In the data rows, 128 means zero.
Some points:
[125 109 116  69 107 159 117 177 148 194 126 130 152 118 195 170 105 180
 125 106  92 128 157  75 126 144 130 132 113 159 158 111 147  70  52 108
 135 177  75  95 110 124 112 163 130 151]
[ 95 123 132 160  92  94 147 154 124 130  65 125  92 101  58 114  83 182
 119 150  94 122 144 168  87  94  85 105  87 104 112 161 145 152 139 136
 138  65 119 120 168 145 109 121 128 117]
[102 154 147 128 167 141  91  72 142 108 137 104  93 156 137 115  89 107
 171  71 167 158 110 188 124 161  99 176 187 116 133 150 121 126 116 100
 112 173 125 112 158  70  94 146 156 118]
[171 168 164  89 155  84 128  95 141 147 144 122 132 158 137 178 123 137
 121 122 125 145 136  95 157 133 126  86 114  93  98 153 132 119 150 125
 151 136 185 107 116  75 181 131 142 108]
[122 113  86  48  92 148 144 141 125 187  98 161 173 168 159 138 147 132
 174 101  89 110  90 137  82 162 102 167 138 145 126 117  82  85  98 154
 139 115 114  78 101  86 133  98 110 141]
[157 158  98 158 146  93 139  84  85 164 102 141 108  98 183 163  77 118
 102  59 156 181 179 101 118 188 164 124  88 124 123 175 182 137 172 134
 152 141 154 216 101  72 118 148 177 211]
[122 142 127 116 106 119 157 139 178 135 104 142 151 176 148 149 109  89
 117 197  89 147 120 112 126 129 136 153 133 130 146 108 154 112 131 121
 113 125 104  80 111  88 153 153 148 154]
[137 111 107 103 111 127 117 150 105 139 132 134 157 119 150 115 179 159
 125 129 117 132 165 107 189 130 132 171 125 195 134 138 134 135  96 126
  97 156 142  52  95 140 111  92 105 146]
[151 121 103  98 137 132 135  85  86 126 108 184 171 119 162 149 131  96
 176 162 103 118 125 178 137 126 155 197 137 110 144 133 117 152  87  92
 101 144 110 114 115 101 127 131 114 101]
[118 119 112 122 139 150 169 102 118 147 174 133 114  72 124  68 148 177
 125  82 109  68 165 153 141  51 161 151 137 145 146 158 153 113  98 164
  68 157  79 165 170 130 121  68  75 115]
[ 77 156 105 152 139 104  99 107 153  99 138 122 142 120  94  99 126 120
 126 109 163 119  76 138 120 170  81 102 109 149 125 152 149 120 166 179
 179 155 147 131 171 111  95 154 171 125]
[101 141 122 169 118 101  96 126 172  99 115  66 120 132 142  88 152 128
  92  79 104  95  74 182 130 149 100 124 206 123 126 145 108  35 152 187
 156 112  89 184 109 142 130 146 174  74]
[112 114 176 143  65 162 215 123 154 182 132 109 110 206 100 106 184  96
 173 103 187  90 216 101 111 163 143 148 104 183 125 136 136  94 136 173
 113 127 123 113 109 117 151 100  75 108]
[113 148  72 163 187 134 132 138 113  74  93 132  78  89 158 143 152 112
 150 108 154 151 111 159  99 105  86 117 174 115 171 140 166  77  78 158
 184 100 131 133 138 103  85 125 150 100]
[103 121 127 152 128 108 112 119 108 128 137 118  70 110 166 161 143 136
 128 119 162 148 114 139 134 168 100 123 185 128 148 169 124 123 143 164
 143 140 142 108 195 100  89  96  84 109]
[169 160 114  71 160 102 150 124 123  85  83 115 151  83 171  98 158 208
 101  99 153  80  94 113  62 137  87 144 115 117 194 180 163 111 129 108
 153  87 134 180 144 103  66 130 147 157]
[ 68 152 131 140 212 100 192 150 120 179  94 131 105 165 151 165 160  93
  94 140 130 158  98 126 103 100  88 128 120 147 123 116 151 198 162 129
 114 148 127 104 141 162 153  53 181 139]
[155 158 157 144 125 160 107 168 140 115  92 120 114 171  92 137  56  58
 117 163 128 101 108 112 131 117 168 144 114 148 180  81 170 135 141  90
 166 124  72 129  70  85 121 172 119  86]
[ 80 104  93 141  96 119 189 136 143 140  93 125 186 172 124 139 116 127
 125  97 158  69 107 147 104 149 137 131 179 130 217  98  54 100  84 128
  59 105  98 129 132  92 160 103 105 121]
[150  87 116 127 144 153 115 140 141 132 108 106 150  94 108 149  96 137
  66 145  98 126 103 108  73  94 129 171  60 114 106 106 101 141 177 167
 164 113 154  93 151 133 106 151 163 159]
[183 166 151  97 125 157 102 171 156  98 120 151 124 104  94 164 139  83
 105 129  83  98 145  83 129 128  82 145 136 101 132 139 148 155 160 128
 107 117 146 115 136 123 142 100 121 135]
[135  90 180  92  74  85 153 127 125 140 186 148 112 104  83  92 161 126
 215 129 152  91  91 119 173 164 160 184 131 196 116 101  88 128  68 157
 116  56 141 141 133 125 216 150 101 159]
[169 149 102 117 145 154 140 160 148 171 156  69 144  94 136 179 165 190
 152 107 156 176 114 158 150 101 127  77 145 125 160 164 181 192 139 116
 161  42 163 182 193 118 141 101 150 117]
[138 134 121 104 148  99  98 136  47 145 175 136 134 119 140 117 169 122
 130 152  65 135 162 123 156 124 159 124 116  97 125 104 164 119 127  88
  93 158 175 139 102 160 127 177 113 165]
[152 133 151 180 139 157 100 151 135 151  95 140  98  76 108 176 117 116
 104 135 127 119 158 116  97  58 110 113 114 108 144 144 165 154 185 103
 129  97  99 126  69 155 100 166 178 129]
[168 132 155 124  78 158 126 154 116  98  87 126  55  68 133 125 116 151
 114 105 144 105 105 210 154  99  96  90 146 111  63 107 126 209 106  97
 151 147 145 165 140 134  96 176 129 117]
[138 140 129  91 168 145 147 104 168 153 105  77 120 119 125 155 144 119
 119  89 136 111 124 134 110 111 159  96 145 128 134 132 107 113 145 124
 153 141 161 184 140 177 110  66 140  60]
[167  70 132 162 132 151  72 216 107  98 106 105 164  79  83 106  88 118
  78 124 182 151 187 187 147 122 124  98 145 103  50 117 116 167 145 118
 148 162  99  88 158 150 174 136  87 130]
[161 122 117 122 110 171  94 159 113 171 135 127 102 137 129 103  82 108
 120 154 102 199 116  72 185 120 176  93 140 166 164 107 129  97 141 117
 199 221 157 132  32 160 155 191 101 137]
[143 187 160 110 129 149 138 121 154 111 161 102 148 178 140 142 172 174
 105  87 151 158  94 135 154 127 129 117 103  79  99 141 174 117 127 127
 142 136 174 124 157 142 144  86 158 108]
[106  50 100 119 127  94 150 111 140  94 149 145  65 177 116 106 141 123
 181 198 150 110 200  82 145  94 155 158 150 131 117 110 112 165 166 114
  83 101  75 149 175  86 161 181 155 137]
[109 180  88 133 159 155 155  76 119  99 128  98 138 117 102 185 137 102
 119  84 113 132 102 131 172 137  98 114 148 117  96  67  99 105 175 117
 117 139 158 113 177 119 114 159 130 106]
[100 158 140 184  99  61 123 122 147 112 149 112 126 137  95 118 135 127
 134 104 109 180  94 111  83  92 116 112 139 116 109 140  79 117 145 118
 147 119 120  89 123 100 118 118 141 126]
[ 34 119 114 135 166  87 160 133 149  70 167 115 134 113 134  84 102 135
 142 148 166 120 111 120 170 156 145 158 135 103  80 164  45 133 146 180
 156  94 136 196  99 165 149 111 132 116]
[104 124 103 141  98  76  95  91 136  71 133 120 128 163 134 108 127 119
 138 176 112 145 133 162 130 154 113 138 164 134 114 133  97 143  96 159
 139 100 162 123 115 142 134 103 144 146]
[129 101 123  90  69 102 103 135 123 119 142 181 204 117 185 112 130 125
 178 170 124 104 119 159 161 137 144 170 100 169 136 115 124 109 134 101
  82 114 151 143 114  85 128 138  90 146]
[ 97  94 119 157 187  97 139  76  79 148 171 166 127  71  77  57 143  93
 162 149 127 115  79 158 138 183 155 134 124 120 121 102 166 165 107 117
  45 163 155 144  87 110 124  70  89 142]
[123 179 184 105 118 141 103 110 143 126 157  89 147 147 143 107 159  99
 124 134 125 173 117  85 122 128 174  86 105 138  97 143 119 166 127 138
 109 110 192 134 149  91 121 151 113 124]
[178  94 197  98  77 152 124 173  82 159 176 162 193 159 186  67  93 123
 154 113  31  63 133 127 196 170 145 170 105 164 140 108 167 105  89 105
  97 158 130 104 119 147 130 162  68 163]
[114 121 151 141 152 135 101  75 124 120 172 162  72 121 142 113 126  85
 155 125 100 120 219  57 140 128 103 111  79  66 141  89  83 150 121  69
 163 124 192 160 107  65 138 107 129  98]
[123  98 116 110 124 148  96  94  89 121 103 179 137 162 164 129 116 140
 182 163 106 166 116  63 164 146 188 101  99 147 196  53 134 109 103  87
 115 182 100 126  79 186 169 174  95 242]
[148 144 220 184 125 166  73 154  54 127  94 194 106 145  58 136  52  76
 109 121 186 128 191 129 146 107 157 107 185 110  97  49 165 159 158  65
 169 139  81  97 131 193 141 108 161 157]
[165 132 163 143 128 162 163 124  95 149 160 144  83 148 123 149 130  95
 103 123 123 138 185 121 125 110 155 121 109 149 160 155  89 116 167 130
 111 109 126 104 120 101 105  81 153 123]
[124  43 101 168  76  66 101 112 173 142  43 203 215 184  96  99 106  90
 121 136 140 146 120 162 127 167 100 135 115  63 133 167  69 109  77 162
 129  70  93  94 156 133 170 107 138 124]
[169 158 129  93 161 158 162 148 170 166  96 121 120 111 143 153 142 181
 114 155 117 167 116 124 123  96 130  90 127 148  83 139 121 131 139 107
  93 120  92 173 155 116  94  96 132 148]
[141 119  59 203 182 146 120 111 118 169 110 101 135 167  99 153 165 176
 135 186 130 106 110  88 125 133 126 126  95 158 127 124 162 174 127 105
 143 167 140 103 122 177 151  97 146 109]
[ 86 106  95 120 145 133 154 143 148 131 155 121 148 164 118 137 170 170
  84 156 133  91 145 119  77  88 122 138 163 159 140 146  84 110 125 167
 120 132 126 101 118 106 121 121 107 122]
[104 127 143 134 111 140 118  88 166  83 166 114 165 107  95 138 140 150
 117  91 139 188 116 160  96 163 121 115  71 128  86 146 151  89 136 157
 124 157 139 128 155 172 111 190 145  81]
[110 139  94 107  75 151 132 106 150 125 179  79  57  97 150 141 160 148
  73 119 151  85  99 131  61  96 154 120 180  52 120 129 127  66  89 127
  82 130 134 133 155 197 150 111  90  84]
[166 144 146 105 161 169  90 142 122 138 145 132  77 136 113 150 103 114
 115 148 108 120 117 133 118 119 180 113  91 153 140 103  95 137 114  69
 181  90  81 120  80 128  97 148  82 117]
[105  63 126 170 105  95 126 142 109  30 147 112 200 121 120  83  63 137
 141 110 185 150 117 170 118 137  57 111 163  92  27 207 107 140  71 183
  76 145  87 202 136 209 107 125 131 117]
[138 182 145 124 136 107 146 160 129 115 115 102 107  87 136 127 129 150
 107 196 108 122 129  86 112  93  86  95  63 151 176  85 170 174 192 156
 138 118 104  80 120 204 104 169 150 131]
There is one direction along which these points spread out most. For each point below, how far along it does it lie, from 0 to 99? 50 is the average, and the first point above lies past it. One standard deviation of the points above along it is 16.
[ 77 156 105 152 139 104  99 107 153  99 138 122 142 120  94  99 126 120
 126 109 163 119  76 138 120 170  81 102 109 149 125 152 149 120 166 179
 179 155 147 131 171 111  95 154 171 125] 29
[152 133 151 180 139 157 100 151 135 151  95 140  98  76 108 176 117 116
 104 135 127 119 158 116  97  58 110 113 114 108 144 144 165 154 185 103
 129  97  99 126  69 155 100 166 178 129] 48
[106  50 100 119 127  94 150 111 140  94 149 145  65 177 116 106 141 123
 181 198 150 110 200  82 145  94 155 158 150 131 117 110 112 165 166 114
  83 101  75 149 175  86 161 181 155 137] 58
[110 139  94 107  75 151 132 106 150 125 179  79  57  97 150 141 160 148
  73 119 151  85  99 131  61  96 154 120 180  52 120 129 127  66  89 127
  82 130 134 133 155 197 150 111  90  84] 33
[129 101 123  90  69 102 103 135 123 119 142 181 204 117 185 112 130 125
 178 170 124 104 119 159 161 137 144 170 100 169 136 115 124 109 134 101
  82 114 151 143 114  85 128 138  90 146] 70
[138 134 121 104 148  99  98 136  47 145 175 136 134 119 140 117 169 122
 130 152  65 135 162 123 156 124 159 124 116  97 125 104 164 119 127  88
  93 158 175 139 102 160 127 177 113 165] 70
[100 158 140 184  99  61 123 122 147 112 149 112 126 137  95 118 135 127
 134 104 109 180  94 111  83  92 116 112 139 116 109 140  79 117 145 118
 147 119 120  89 123 100 118 118 141 126] 38
[166 144 146 105 161 169  90 142 122 138 145 132  77 136 113 150 103 114
 115 148 108 120 117 133 118 119 180 113  91 153 140 103  95 137 114  69
 181  90  81 120  80 128  97 148  82 117] 65
[112 114 176 143  65 162 215 123 154 182 132 109 110 206 100 106 184  96
 173 103 187  90 216 101 111 163 143 148 104 183 125 136 136  94 136 173
 113 127 123 113 109 117 151 100  75 108] 60
[157 158  98 158 146  93 139  84  85 164 102 141 108  98 183 163  77 118
 102  59 156 181 179 101 118 188 164 124  88 124 123 175 182 137 172 134
 152 141 154 216 101  72 118 148 177 211] 49
[135  90 180  92  74  85 153 127 125 140 186 148 112 104  83  92 161 126
 215 129 152  91  91 119 173 164 160 184 131 196 116 101  88 128  68 157
 116  56 141 141 133 125 216 150 101 159] 66
[143 187 160 110 129 149 138 121 154 111 161 102 148 178 140 142 172 174
 105  87 151 158  94 135 154 127 129 117 103  79  99 141 174 117 127 127
 142 136 174 124 157 142 144  86 158 108] 37
